Every row has a hidden score. In each pair, how much higher is the second row's than the first's? 20 means about the same, 40 much higher and 0 much lower. The score is a weighted sum of the row's numbers plus the product of two more (or one squared), each taken from its middle value.
np.array([-21, -6, -24, -4, 12, 1, -25, 5, 11, -2])
np.array([-34, -46, 1, 19, 21, -56, 23, 11, -4, -11]) -> 18
np.array([-8, 38, -13, 15, -7, 21, -33, -14, -12, -4])
np.array([3, -19, -32, -20, 17, 6, 25, 6, -3, -2]) -> 16
np.array([30, 4, -35, -14, 4, -12, 9, -13, -36, -11])
np.array([-20, 8, 13, 13, -23, 2, -17, 4, 7, 11]) -> 30
np.array([8, 11, -16, 1, -7, 7, -6, -8, -19, -12])
np.array([-5, 27, -18, 7, -7, 12, -20, -8, 15, -2]) -> 20
np.array([-16, -51, 16, 11, 31, -59, 23, 20, -35, -40])
np.array([28, 23, -9, -7, -18, 26, -23, -15, -14, -1]) -> 16
np.array([17, 29, -28, -7, 13, -12, -11, -26, -37, -4])
np.array([-44, -53, 51, 7, -5, 23, 96, 32, -1, 17]) -> 8
np.array([20, -56, 29, 47, 42, -58, 47, 4, -81, -57])
np.array([-1, 0, -16, -19, 0, 19, -1, 18, 38, 29]) -> 17
np.array([16, 23, 89, 25, -20, 22, -3, -13, 18, 15])
np.array([-17, -30, 27, 16, 0, -3, 42, 9, -36, -18]) -> 10
np.array([-33, -17, -38, -11, 4, -17, 14, 6, -19, -8])
np.array([-53, -16, -24, -8, 9, -40, -32, -16, 11, -5]) -> 30
np.array([14, 81, 70, 31, -42, 69, -15, -34, 44, 35])
np.array([-2, 11, -20, -11, 9, -6, -18, -22, -11, -9]) -> 23
np.array([5, 0, -20, -19, 5, -12, -20, 14, -25, -12])
np.array([-8, -34, -3, -19, 5, 19, 15, 39, 19, 15]) -> 16
np.array([-36, -6, -36, 1, 17, -35, -34, 9, 5, -1])
np.array([-9, 4, -24, 2, 12, -12, -24, -28, -21, -24]) -> 22
np.array([-12, 29, -17, -13, -6, 18, -57, -11, 51, 31])
np.array([1, -9, -18, -9, 3, -18, 17, 2, -22, -18]) -> 13
np.array([89, 81, 21, -7, -49, 109, -26, -22, 71, 41])
np.array([-30, -25, -29, -27, -1, -22, -14, 22, 28, 14]) -> 19
np.array([-25, -24, -2, -19, 9, -27, -7, 9, 15, -9])
np.array([75, 31, 0, -8, -23, 73, -5, 0, 62, 42]) -> 12
np.array([68, 51, 20, 1, -25, 58, -17, -10, 21, 15])
np.array([-26, -32, -16, -2, 31, -26, 0, -6, -7, -17]) -> 20
np.array([-27, -5, 41, 10, -4, -7, 17, 8, 15, 19])
np.array([-50, -35, -15, -12, 28, -14, -9, 16, 13, -1]) -> 20
np.array([2, -9, 11, 21, 9, -36, 47, -10, -44, -14])
np.array([48, 17, 45, 51, -5, -9, -25, -23, -76, -47]) -> 33
np.array([-24, -42, -4, 7, 8, -25, 34, 14, 7, -4])
np.array([-28, -44, 17, 2, 13, -23, 75, 13, -13, 3]) -> 15
np.array([-32, -30, -19, -16, 25, -17, -38, -6, -8, -23])
np.array([6, 2, -34, -4, 18, -30, -7, 2, -41, -10]) -> 6
np.array([2, 16, -36, -14, 5, -4, -29, 24, -17, 10])
np.array([-40, -59, 22, 18, -7, -28, 67, 5, -49, -28]) -> 18
np.array([-40, -54, 31, 24, 10, -17, 47, 14, -23, -5])
np.array([-19, -7, 14, -8, 3, -33, 29, 20, 25, 20]) -> 18
np.array([4, -28, 31, 20, -1, 11, 53, 3, -23, -6])
np.array([60, 23, -9, 8, -15, 55, -16, -1, 3, 5]) -> 26
np.array([76, 37, 10, -17, -12, 80, -6, 15, 29, 46])
np.array([10, 21, -17, -14, -8, 8, -12, -15, -5, -9]) -> 29
np.array([-30, -13, 2, -3, -3, 1, 29, 11, 24, 11])
np.array([-58, -9, -36, -7, 16, -25, -22, 8, 13, 7]) -> 25
np.array([-20, -19, -17, -16, -9, -29, -19, 12, 21, 2])
np.array([-22, -16, -18, -35, 22, -18, -36, 13, 30, -6]) -> 24
np.array([39, 27, 32, 8, -20, 61, 20, -3, 14, 28])
np.array([28, 70, 3, -5, -19, 27, -27, -25, 16, 24]) -> 22
np.array([26, 3, -32, 9, -10, 12, 11, 2, -17, -8])
np.array([1, -19, 5, 22, 15, -27, 52, -11, -56, -39]) -> 20
np.array([-9, -50, 20, 11, 1, 40, 73, 39, 28, 8])
np.array([89, 60, -14, 12, -10, 49, -12, -14, 5, 11]) -> 23
np.array([7, -4, 15, -18, 13, -10, -22, 10, 17, 12])
np.array([-9, -31, -32, -5, 10, -5, -24, -1, -1, -15]) -> 24
np.array([11, 25, -34, -14, 15, 9, -37, -13, 0, -5])
np.array([23, -22, -20, -8, 31, -3, 3, 14, -44, -24]) -> 19
np.array([-12, -17, 55, -12, -4, 45, 73, 41, 16, 30])
np.array([7, 49, 39, 12, -29, 10, -28, -33, 37, 12]) -> 37
np.array([38, 44, -33, -25, -12, 39, -30, -1, 6, 6])
np.array([-11, -15, -15, 17, 14, -49, 20, -2, -46, -25]) -> 15
np.array([46, 44, -50, 0, 3, 9, -21, -18, -21, -6])
np.array([30, 51, 70, 12, -38, 42, -2, -25, 24, 21]) -> 28
np.array([-3, -35, -3, -7, 13, 32, 35, 40, 14, 17])
np.array([-39, -10, -33, -32, 9, -50, -40, 18, 12, 0]) -> 26
np.array([-33, -61, 51, -22, -21, 55, 55, 36, 35, 42])
np.array([4, 37, 46, 13, -18, 21, -3, -10, 31, 11]) -> 28
np.array([5, 64, 108, 11, -28, 16, 3, -32, 36, 15])
np.array([-29, -15, -14, 15, -3, -22, -3, 4, -8, 7]) -> 23
np.array([-17, 4, -42, -10, -3, 5, -28, 6, 18, 8])
np.array([12, -57, 34, 8, 1, 22, 94, 17, -30, -5]) -> 9
np.array([9, 88, 50, 30, -33, 47, -27, -41, 51, 22])
np.array([-41, -7, -29, 7, 12, 24, -24, 0, 1, -1]) -> 19
np.array([0, 15, 61, 20, -10, -4, 12, -20, 26, -13])
np.array([7, -30, 31, 32, 12, -54, 54, -6, -62, -47]) -> 20
np.array([-29, -35, 5, 0, 12, -23, 12, -3, -9, -16])
np.array([0, -28, -23, -23, -6, 33, 19, 42, 22, 14]) -> 18
np.array([-19, -18, -21, -14, -10, 2, 22, 34, 2, 6])
np.array([78, 38, 0, -7, -20, 72, 8, 2, 30, 20]) -> 20
np.array([-18, -52, 12, -14, -1, 37, 38, 45, 34, 31])
np.array([45, 111, 73, 33, -38, 61, -38, -35, 58, 25]) -> 26
np.array([-1, -15, -28, 6, 24, 0, 0, -15, -12, -22])
np.array([-14, -11, -10, -19, 13, 29, 16, 23, 10, 22]) -> 15
np.array([7, -17, 32, 3, -6, 6, 45, 0, -1, 2])
np.array([-19, -24, -16, -26, -4, 5, -35, 0, 49, 2]) -> 31
np.array([11, 16, -24, -18, -5, -12, -28, -18, 4, -11])
np.array([41, 25, 31, -18, -39, 116, -2, -2, 73, 49]) -> 13
np.array([27, 97, 43, 12, -38, 28, -33, -42, 48, 27])
np.array([4, -31, -9, 5, 28, -20, 33, 8, -30, -23]) -> 15
np.array([-25, -2, -42, 0, 18, -23, -12, 3, -12, -5])
np.array([-19, 9, -39, -11, 17, -22, -2, -9, 6, -4]) -> 20
np.array([-45, -10, -3, 5, 6, -21, -41, 13, 20, -2])
np.array([56, 37, -37, 5, 6, -2, -42, 1, -39, -15]) -> 8
np.array([-3, 17, 73, 16, 4, 14, 2, -5, 34, 13])
np.array([36, 19, -10, -5, 2, 40, -14, -16, -5, 3]) -> 18
np.array([-5, -21, -28, -36, -14, 0, 2, 28, 28, 4])
np.array([59, 35, 35, 2, -20, 48, -44, -7, 27, 21]) -> 20
np.array([11, 2, 4, -8, 11, 42, 9, 19, 36, 35])
np.array([0, 9, -37, -4, 22, 11, -24, 6, 0, 0]) -> 21
np.array([20, 48, 65, 32, -51, 52, -4, -22, 47, 17])
np.array([3, -21, 16, 15, 6, -15, 53, 10, -32, -11]) -> 19
np.array([-10, 29, -43, -19, 15, -9, -36, 3, -20, -3])
np.array([-39, -15, -31, -21, 28, -36, -4, -6, 2, -3]) -> 22
np.array([4, 2, -7, -4, -17, -20, 13, -31, -32, -21])
np.array([1, -18, 36, -4, -15, 57, 31, 14, 26, 21]) -> 12
np.array([-13, 37, 72, 10, -32, 29, 12, -15, 45, 19])
np.array([-72, -14, -30, 33, 34, -30, -12, 1, -12, -11]) -> 26
np.array([-14, -17, 57, -8, -17, -22, -20, 16, 39, 12])
np.array([8, -30, 18, 8, 4, 14, 71, 15, -11, 6]) -> 4
np.array([13, 31, -5, 5, -14, 32, -51, 11, 66, 33])
np.array([-23, 7, -25, -27, 0, -10, -44, 2, 30, 18]) -> 18
np.array([35, -30, -13, 59, 20, -71, 51, -20, -103, -77])
np.array([-3, -13, -34, 9, -6, 12, 11, -8, -30, -23]) -> 13
np.array([75, 66, 13, 29, -24, 66, -34, -22, -13, -2])
np.array([-7, -3, 28, -13, 12, 16, -4, 18, 17, 0]) -> 21
np.array([-4, -52, 34, -22, 2, 44, 96, 31, 19, 19])
np.array([-20, -21, -23, -9, -4, -15, -9, 10, 24, 4]) -> 34
np.array([-52, -23, -41, -18, 2, -39, -12, 5, 20, 4])
np.array([2, 39, 17, 8, -33, -6, -12, -25, 6, 9]) -> 21
np.array([-56, -23, -23, -14, 26, -30, -28, 0, 0, -17])
np.array([-44, -31, -35, -6, 11, -41, -31, -2, 21, -14]) -> 22
np.array([117, 71, 13, 4, -61, 96, -45, -34, 45, 33])
np.array([-17, -40, 36, 6, 10, 3, 51, 3, -31, -10]) -> 10
np.array([-15, -33, -14, 21, 22, -53, 30, -3, -35, -16])
np.array([-5, 30, 59, 17, -20, 7, 1, -26, 1, 8]) -> 25
np.array([-7, -15, 25, -3, -8, 10, 9, 6, -3, 5])
np.array([7, 7, 11, -4, -15, 14, 10, 12, 40, 20]) -> 19
np.array([-32, -41, -13, -13, 19, -22, 14, 17, 2, -8])
np.array([40, -26, 9, 45, 16, -86, 40, -28, -100, -80]) -> 30
np.array([6, -45, -16, -4, 35, -21, 38, 17, -42, -21])
np.array([34, 84, 88, 15, -54, 62, -57, -31, 53, 40]) -> 35
np.array([-34, -21, 24, 4, -12, -7, -1, 21, 21, 6])
np.array([-41, -14, -37, -17, -3, -35, 0, 4, 27, 8]) -> 18
np.array([16, -50, 36, -6, -11, 44, 105, 28, -6, 13])
np.array([-17, -40, -10, -1, 47, -25, 21, 4, 2, -10]) -> 31
np.array([-32, -14, -2, 1, 9, -21, -5, 8, -5, -4])
np.array([-1, -11, 0, 3, 15, -8, 23, -2, -51, -24]) -> 17
np.array([7, -1, -60, 17, 21, 15, 27, 4, -57, -26])
np.array([35, 43, -19, -2, 0, 13, -25, -13, -28, -14]) -> 27
np.array([-23, -26, -13, -21, -3, 3, -11, 15, 43, 25])
np.array([-19, -12, -32, 5, 31, -18, 1, 4, -20, -11]) -> 14
np.array([-21, -5, 68, 1, -8, -11, 4, -15, 21, -4])
np.array([17, 2, -36, -31, -1, 2, -25, 11, 15, 10]) -> 15
np.array([-25, -5, -40, 14, 29, -18, -2, 3, -22, -11])
np.array([-45, 2, -39, -9, 7, -22, -17, 15, 4, 13]) -> 21
np.array([57, 27, 17, -2, -21, 62, 13, 7, -1, 12])
np.array([-10, -51, 1, 5, -3, -17, 45, 4, -40, -13]) -> 19
np.array([-32, -28, -18, -16, 9, 12, 19, 22, 42, 36])
np.array([-29, -62, 42, 5, 15, 43, 81, 31, 35, 24]) -> 6
np.array([23, 40, 21, -5, -10, 31, -48, -15, 20, 8])
np.array([-31, -8, -36, -6, 33, -24, -34, 10, 20, 2]) -> 15
np.array([-5, -16, -27, -17, -3, -22, -33, -12, -14, -14])
np.array([25, 42, -14, -11, -18, 4, -16, -30, -20, -11]) -> 17
np.array([32, -24, 34, 10, 4, 35, 65, -1, -14, -1])
np.array([7, 5, -27, 1, 0, -3, -15, -5, -36, -19]) -> 28
np.array([-37, -30, -34, 3, 36, -42, -21, -3, -4, -1])
np.array([-28, -25, 0, 1, -6, 15, 41, 4, 23, 16]) -> 10
np.array([18, -35, -2, 7, 13, -16, 42, -2, -31, -19])
np.array([-31, -15, -51, -10, 6, -29, -12, 21, 16, 1]) -> 21
np.array([45, 31, 36, 2, -24, 58, 8, -7, 25, 21])
np.array([16, 9, -16, 14, 9, -1, 1, -5, -26, -13]) -> 19
np.array([4, -1, 9, -7, -12, 15, -20, 14, 20, 16])
np.array([22, 0, -7, 9, -8, 23, 15, 6, -18, -4]) -> 15
np.array([-3, -9, 43, 12, 11, 12, 40, 5, -6, -10])
np.array([-12, -47, 28, 26, -1, 10, 111, 2, -44, -11]) -> 7
np.array([-49, -16, -47, -2, 32, -31, -33, 27, 14, -1])
np.array([-27, -1, -19, -16, 23, -22, -42, -6, 2, -4]) -> 24
np.array([-2, 28, -17, -24, -6, 8, -41, 4, 52, 27])
np.array([34, 16, 10, 55, 8, -79, 14, -19, -101, -60]) -> 19
np.array([-42, -35, 28, 12, 6, -18, 41, -3, -14, -13])
np.array([-16, -44, 5, -22, -6, 53, 53, 63, 23, 34]) -> 17
np.array([-32, -25, -20, -17, 13, -20, -24, 9, 22, -3])
np.array([-35, -27, -43, -17, 14, -35, -3, 14, 34, 0]) -> 16
np.array([-18, 18, -11, -5, -2, 2, -14, -14, 3, 6])
np.array([52, 18, -22, -7, -3, 26, 9, -22, -36, -15]) -> 18
np.array([42, 44, -2, 15, 7, -23, -12, -29, -46, -39])
np.array([31, 48, -23, 6, -7, 20, -16, -9, 8, 14]) -> 8
np.array([-18, -20, -7, -5, 4, -3, 1, 9, 10, 7])
np.array([-7, 9, -57, -36, 37, -29, -22, 5, 8, -1]) -> 10
np.array([-32, 0, -24, -9, 22, -38, -18, 6, -16, -5])
np.array([8, -28, 29, 20, 5, 15, 81, -9, -38, -13]) -> 11
np.array([-38, -2, -31, -18, 15, -18, -9, 12, 4, -3])
np.array([-15, -5, 43, 10, -8, -7, 44, 2, -10, -6]) -> 16
np.array([45, 99, 61, 23, -43, 59, -48, -21, 47, 21])
np.array([28, 35, -17, 11, 10, 7, -34, -15, 3, -16]) -> 20
np.array([-42, -22, 7, -1, 12, -23, -18, 4, 33, 21])
np.array([-23, -18, -13, -9, -1, -13, -11, 7, -5, 1]) -> 11
np.array([-2, -19, 16, -4, 2, -11, 4, -5, 19, -3])
np.array([23, -14, 37, 16, -6, 4, 49, 3, -6, -8]) -> 15
np.array([30, -17, -30, -16, 2, 10, 26, 17, -8, 2])
np.array([-1, 39, 21, 11, -14, 4, -14, -16, 23, 19]) -> 28
np.array([50, 17, 9, 17, -1, 13, -6, -9, -18, -22])
np.array([-48, -3, 4, 7, 12, -27, -24, 23, 23, 9]) -> 18
np.array([-41, -14, -28, -10, 5, -20, -46, 4, 30, 13])
np.array([95, 75, 38, 22, -33, 20, -46, -29, 6, -8]) -> 19
np.array([-24, -40, 20, 30, 9, -14, 61, 7, -45, -12])
np.array([6, 6, -21, -29, 13, 15, -18, -1, 24, 13]) -> 27
np.array([-41, -54, -25, -7, 26, -36, -16, 19, 25, 0])
np.array([16, 13, -13, 12, 15, -8, 5, -31, -45, -24]) -> 14
np.array([35, 31, 9, 2, -13, 27, 10, 0, -7, -4])
np.array([33, 45, 62, -11, -41, 88, -21, -13, 60, 44]) -> 20
np.array([-3, -8, -13, 0, 0, 11, 8, 1, 18, 15])
np.array([-18, -26, 7, -24, -9, -7, 10, 29, 14, 18]) -> 20
np.array([29, -8, -32, -5, 8, 26, 29, 9, -33, -7])
np.array([68, 80, 34, 39, -45, 45, -47, -7, 0, -2]) -> 33
np.array([34, 58, 48, 1, -21, 18, -27, -17, 41, 22])
np.array([-29, -38, 31, 7, 11, -22, 44, 11, -23, -9]) -> 13
np.array([6, -18, -18, -22, -1, -2, 28, 22, -3, -3])
np.array([-13, 14, -17, -1, 4, -1, -26, 8, 8, 15]) -> 20
np.array([66, 51, 11, 36, -27, 47, -27, -2, 5, -7])
np.array([-39, -32, 2, -10, -21, -1, 41, 5, 39, 17]) -> 11
np.array([-18, -19, 43, 16, -7, -10, 36, 5, -12, -7])
np.array([-20, -18, -8, -22, 19, 4, -7, 21, 0, 10]) -> 23
np.array([-40, -30, -14, -4, 11, -35, -9, -15, -4, -4])
np.array([26, -17, -6, 9, 9, 8, 25, -1, -3, -3]) -> 11
np.array([86, 27, -11, 18, -33, 19, -29, -15, 5, -9])
np.array([-18, -20, -35, -13, -6, -30, -1, 5, -13, 6]) -> 14
np.array([-47, -15, -41, -24, 4, -48, -24, 3, -3, -6])
np.array([-45, 1, -19, -5, 8, -10, -37, 6, -5, 1]) -> 22
np.array([-39, -30, -8, -11, 21, -47, -26, -13, 10, -5])
np.array([25, -11, 54, 20, -12, 36, 59, 13, -18, -3]) -> 5
np.array([8, 24, 66, 11, -31, 6, -18, -34, 1, 4])
np.array([54, 37, -14, 9, -26, 5, -21, -35, -26, -18]) -> 16
np.array([-33, -7, -43, -9, 37, -39, -14, -3, -13, -12])
np.array([-16, -21, -27, -29, 15, 3, -24, 16, 27, 13]) -> 24
np.array([5, 46, 99, 5, -29, 31, -7, -28, 35, 15])
np.array([94, 45, 18, 15, -40, 80, -43, -18, 11, 17]) -> 25
np.array([-44, -8, 33, 6, -5, -3, 16, 7, 18, 13])
np.array([-32, -2, -9, -5, 25, -34, -7, -10, 3, -12]) -> 23
np.array([-37, -31, 0, -4, 34, -35, -28, 7, 26, 1])
np.array([-51, -24, 11, 0, 27, -27, 5, -1, 10, 8]) -> 18
np.array([69, 22, -21, 11, -31, 45, 8, 11, -2, 10])
np.array([10, 37, 20, -24, -31, 13, -36, 1, 50, 19]) -> 30
np.array([-38, -22, -45, -25, 16, -41, -30, 10, 21, 16])
np.array([-27, -7, 59, 2, -7, -7, 0, -13, 42, 12]) -> 25
np.array([-45, -29, -40, -12, 11, -49, -21, 0, 7, -9])
np.array([41, 103, 53, 8, -62, 49, -60, -37, 62, 45]) -> 26
np.array([-24, -29, 3, -5, 2, 10, 7, 19, -1, -4])
np.array([29, 48, 6, -6, -20, 23, -50, -18, 30, 25]) -> 25
np.array([18, 15, -41, -6, 0, -10, -12, -10, -27, -15])
np.array([-40, -35, -59, -9, -16, -52, -28, 11, 31, 1]) -> 24
np.array([18, 15, -27, -9, 24, -1, -20, 10, 2, -5])
np.array([9, -5, 57, 5, -18, 14, 54, 7, -10, 10]) -> 17
np.array([44, 37, -21, -14, 3, 16, -22, -4, -3, -7])
np.array([-4, -20, 43, 9, 4, 9, 41, 12, -28, -13]) -> 14
np.array([14, 26, 60, 7, -36, 64, -6, -3, 31, 26])
np.array([6, 20, 25, 25, -12, 14, -34, -23, 9, 8]) -> 31
np.array([-17, 16, -18, -5, 3, -17, -29, -4, -1, -9])
np.array([29, 28, -35, -8, 0, -9, -15, -29, -34, -9]) -> 12
np.array([22, -55, 19, 19, -2, 23, 105, 16, -38, 3])
np.array([-26, -9, -12, -15, -2, -10, -2, 5, 25, 28]) -> 34
